128 stands for zero in the data rows.
Some points:
[ 98 123 168 154 140 172  82 163  69 174 151 203 125 122 166  85  76 142 131 102 103 127 129 103 121 111 130 114 132  93 110 150]
[104 176 112  97 115  99 105  93 100 170 159 135 158 141  93 108 202  92 108  92 104 135 112 125 124 148 186 187 119 174 132 185]
[127  34  93 138 165 156 161 138 186 137  94 146  72 153 173 116 125 104 145 137 113 140 158 134 138 151  63 104 128 117 123 153]
[158 150 179 137 190 138 114 112 156  94 102 139 110 117 158  95  85  48 132 100 161 108 112 142 109 127 106  77 104 114 138  95]
[109 115 141  81 158 121 157 107 196 155 137 143 109 145 122 135 181 152 127  94 118  89 161  96  78 117  97 176  83 148 123  81]
[184 129 171 105 179 107 105 122 156 186 189 126 157 119  91 163 120 109  88  93  60 103 122  99 113 160 111 132 121 188 138 132]
[105 103 100 130 162 112 169 101 140 146 138 146 128 145  84 102 102 119 104 167 171 174 145 158 224 158  66 137 134  66 111  29]
[100 135 158 130 126 131 110  80 158 119 182 122 149 134 135 118 135 100  90 173 147  80 160 156  97 114 144 137 131 125 127 144]
[139 157  71 131 136 127 129 127 213 119 152 152  95 131 131 166 128 109 122 131 113 117  89 195 149 120 120 187  82 153 115 113]
[ 77 110 131 184 122 169 164 165 172 118 133 149  91 128 112 120 147 113 163 148 140 147  60  55 162 148 104 119 126 106 134 163]
[193 143 125 150 118 130  82 115 100 156 143 119  92 127 181 106  85 103 145 160 106 134 114  69 128 171 133 119 136 120 148 130]
[131  94 115  72 122 169  72 109 157 117 119 122 116  95 142 133 104 133 167  75 156 136  98  88 139 136 120 128 106 175 169 115]
[119 117 133 159 170 181 128 111 156 128 100 123 152 154 152 127 104 115  44 170 108 149 117  80 192  75 130 130  62  88 115 101]
[122 168 174 123 109 157 102 144 124 109  85 147 125 153 122 109  58 171  92  68 117 118 134 126 169 133 150 100 134 110  84 106]
[102 166 143 160  84 132 109 144  96 117 156 110  95 133 108  80 184 151 145  76 115 182 149 143 124 122 185 116 150 141 125 164]
[137 164 136 116 155 124 140  89 171 124 122 109 108 143 102 160  94 131 141 187  81 138 113 124 154 137  89 109 139 118 119 117]
[137 104 139 130 126 118 137 146  93 193 107 188  98 139 140 181 150 127 107  81 156 169 101  51 140 112 120 111 105  61 162 172]
[144 142 154  77 110 150 108 130 110 107 125 205 134 131 156 124 112 133 171 161  95 190 161 122  88 109 100 134 192 135  90 160]
[164  67 110 155 169 119 192 138  83 179 101 136 116 114 103 118 121 109 194 158 122  93 156  86 128  93 121 116 183 117  68 152]
[ 65  74 152 126 168  74 120 167  81  93 154  75 104 182 119 169  99 135 159 147 118 109  49 144 108 152 142 158 117 136 127 129]
[103 120  84 134 154 118  94 153 117  93  67 129  79 141 175 136 130 123  63 133 120 107  95  62 160 113  99 146 160 119 119 112]
[114  71 149 199 121 120 115 177  82 115 164 123 100 117 146 157 148 107  98 158 137 132 132 169 107 142  69 152  75 139 150  85]
[113 148 160  97  43 129  96 144 136 147 139 138 149 115  97 139 170 163 137 124 153 107 111 151 156 111  82  93 147 114 103 151]
[131 145 133  41 152 153 104 107  76 133 120  93 116 112 132 184 119 154 117 206  82  96 141 103 112 137 138 181 109 114 151 141]
[125 115 146 187 130 127 104 144  90 121 131 125 124  93 113 106 164 182 159 110 109 132  69 171 103 130 132 142 126 130 155 116]
[119 117 111 187 105  93 145 160 110 160 110 121 112 171 120 147 117 168 153  87  84  93 159 101 133 123 106  89 133 169 107 107]
[ 98 171 107 186 137 145 154 107 159 117 183 117 198 108 177 143 166 138 152 133 162 128 148  98  64 131 137 130 162 113  97 118]
[113 140 144 183  55  99 145 114 151 127 187 176 155 153 170 101  67 119 189 160 176 134 185 135  72 104 167 114 117 116 136 114]
[140  90 122  93 156 117 110 123 120 133 112 111 157 181  67 144  87  94 130 127 126 155 145 154 102 144 207 103 104 130  93 142]
[169 116 148 100 170 154 162 153 168 188  78  36 111 167 186 101 116 128 183 173 119 140 132 105 152  57 124 142 109 149  93 127]
[114 134 162 115 125 138 146 129 139 145  96  94 193  58 153  60  95 136  94 182 120 182 111 155 132 166  64 160 118 175 139  96]
[141 117 135 141 188 126 114  77 113 148 125 177 105  96 146 181 119 183 138 163 133 146 149 129 238 131  69  86 163 159 150 121]
[106  75 118  97 122  90 149 153 104 132 123 157 138 115 196 104 216 117 143  94 115 126 159 212 141 100 191 105 174 114 125  94]
[124 109 149 141 136 181 149 131  75 104  94 105 153 112 113 118 142  74 150  55 104 154 155 175 112 120 150 108 164 111 108 110]
[117  99 115  91  85 113 126 129 142 157 192 158 189  91 110 200 134 123 131 230 120  83 123 132 124 154 197 145 139 144 123 122]
[109 107 118 110 132 115 149 131 154  93  91 117 136 130  52 108 136  70 157 182 169 127 119  96 128 170 156  66 110 182  91 138]
[158 143 128 172 115 123 148 166 178  82 109 108 132 158 133 140 173 208  86  95 154 132 112 156 150 119 170 136  81 155 163 147]
[174 108 140  80 158 155  86 115 108  84  90 102 108 175  84 191 137 165 145 104 200 146 142 148  64 144  95 122 176 105 138  96]
[155 162  69 123 165 121 143 116 115  98 117 117 125  73 101 182  54 155  66 114 116 173  94 128  81 127 103 156 121 104 137 153]
[123 144  76 131 158 122 100 130 105 178  52 150 160 121 108 148 149 132 120 138 114 110 136  60 118 123 122 162  98  88 190 144]
[127 107 181 166 110 100 161  99 133 133 115 142 104  86 135 131 121 143 179  77 168 121 168 189 153 137 163 207 125 104 102 162]
[119 174 117 149 165 141  97 117 158 123  77 105 129  18  66  97 104 151  96 111 114 132 145 135 102 121 154 105 118  77 105 119]
[ 91 146 129 126 113 124 212 143 109 132 194 160 176 158 162  77 155 151 192 150 131 107 140 135 146 133 140  20 158 153 126  84]
[116 122  99 111  94 103 104 149 126 106 132  85 156  84  95 113 167 126 133 147 171 112 141 194 107 146 135  98 124  99 106 134]
[161 112 106  72 111 112 168 167 161 187 120 114 110 126 122 100 119 112 121 128 122 113 140 128 140 187 130 143 116 146 120 176]
[ 99 156 139  75 128 125 101 129 173  89 127 107 131 130 142  85 153 154 117 110  88 215 140  73 104 109 107 115 182  44 134 148]
[161 181 109 110 117  86 104 142  93  93 163 174 161 116 107 127 187  91 133 142 190 126 107 191  82 174 124 126  89 185  98 136]
[137 157 139 105 129 129 200 119  72  77  68 154 155  81 169 151 108 181 134 125 116  82 134 115 157 101  73 111  72  99 126 129]
[100 102 107 179  62 138 127  78  90 137 122 133 111 168 123  83 162 110 116 120 121 122 163 136 137 117  69  69 119 125 136 128]
[ 88 147 130 146  96 131 118 145 104 158 120 121 147  96 102 125 117  56 112  89  80 151 160 149 152 117 163 103 112 200 110 162]
[151 146 128  86  97 143 147  92 137 103 214  72 160 154  73 130 152 117 102  77 118  92  76 139 146 150 124 163 139 116 126 141]
[157 132  71  76 207 145 117 150 143 129 135 137  97 148 139 131  97 153  85  89 170  85  54 141 132 118 153 106 131 117 176 161]
[170 165 118 180 107 143  79 151  91 109 144 101 120 130 118 118 140 121 123 165 125 109 151 126 104 169 163 169 119 205 154 128]
[134 170 138 182 124 144 150 103 179 100  96 124 136 176  94  66  77 131 135 148 150  89  95 170 147 121 158 195 187 158 172 141]
[137  57  88 179 154  86 171 160 204 134 132  90 127 137 130 153  77 109 173 165 132 128 141  81 227  92  84 104 151 106 161 107]
[132 158 123  77 139  82 132 130  96 157 158  69 163 119 191 133 147 171  60  99 158 128 153  55  90 150 155 136 178 138 115 121]
[125 107 186 108 120 123 156 152 116  12 117 131 123 128 110 127 168  95 115  99 132  96 154 130 118 123 123 167 145 117 143 142]
[ 85 131 147 159  64 149 145 121 168 166 100 113  84 196 170 122  88 123 117 121 126 147  88 136  95 102  85  75 168 103 171 163]
[ 97 174 144 132  99 150 149 154 153 122 133 121  89 123 105 144 137 105 132 147 189 136 123 145 115  84 156 150 113 144 152  96]
[180 110 111  55 108 207  82 116 137  90 147 172 112 125  84 131  93 191  81 100 107 104 183 123  68 112 183 172 150 110 146  87]
[134 130 106 148  98 136  90 120 116 137 179 115 159 125 156 147 139  64 118 139 130 140 125 156 127 143 120 144 143 179 114 182]
[154 168 124 113 108  93  84  98  90 156  78 139 152 167 169 141 142 165 155 114  65 136 153 154 167 145 136 156  86  85 122 101]
[146 107 107 168  87  49 144  69  54 118 164 134  90  79 127 127 162 107 151 116 143 150  75 123 114  73 167 102  71 141 124  90]
There is one direction along which these points spread out most. Take the direction at right angles to it along which they spread out most. Go by this last direction. How far along it is each point below, from 0 to 99? The average is 50, and the first point in the table lies past the average. One standard deviation of the points above along it is 16.
[125 107 186 108 120 123 156 152 116  12 117 131 123 128 110 127 168  95 115  99 132  96 154 130 118 123 123 167 145 117 143 142] 48
[119 117 133 159 170 181 128 111 156 128 100 123 152 154 152 127 104 115  44 170 108 149 117  80 192  75 130 130  62  88 115 101] 38
[124 109 149 141 136 181 149 131  75 104  94 105 153 112 113 118 142  74 150  55 104 154 155 175 112 120 150 108 164 111 108 110] 60
[134 130 106 148  98 136  90 120 116 137 179 115 159 125 156 147 139  64 118 139 130 140 125 156 127 143 120 144 143 179 114 182] 57
[119 174 117 149 165 141  97 117 158 123  77 105 129  18  66  97 104 151  96 111 114 132 145 135 102 121 154 105 118  77 105 119] 32
[164  67 110 155 169 119 192 138  83 179 101 136 116 114 103 118 121 109 194 158 122  93 156  86 128  93 121 116 183 117  68 152] 69
[ 98 171 107 186 137 145 154 107 159 117 183 117 198 108 177 143 166 138 152 133 162 128 148  98  64 131 137 130 162 113  97 118] 63
[146 107 107 168  87  49 144  69  54 118 164 134  90  79 127 127 162 107 151 116 143 150  75 123 114  73 167 102  71 141 124  90] 70
[119 117 111 187 105  93 145 160 110 160 110 121 112 171 120 147 117 168 153  87  84  93 159 101 133 123 106  89 133 169 107 107] 66
[ 77 110 131 184 122 169 164 165 172 118 133 149  91 128 112 120 147 113 163 148 140 147  60  55 162 148 104 119 126 106 134 163] 66
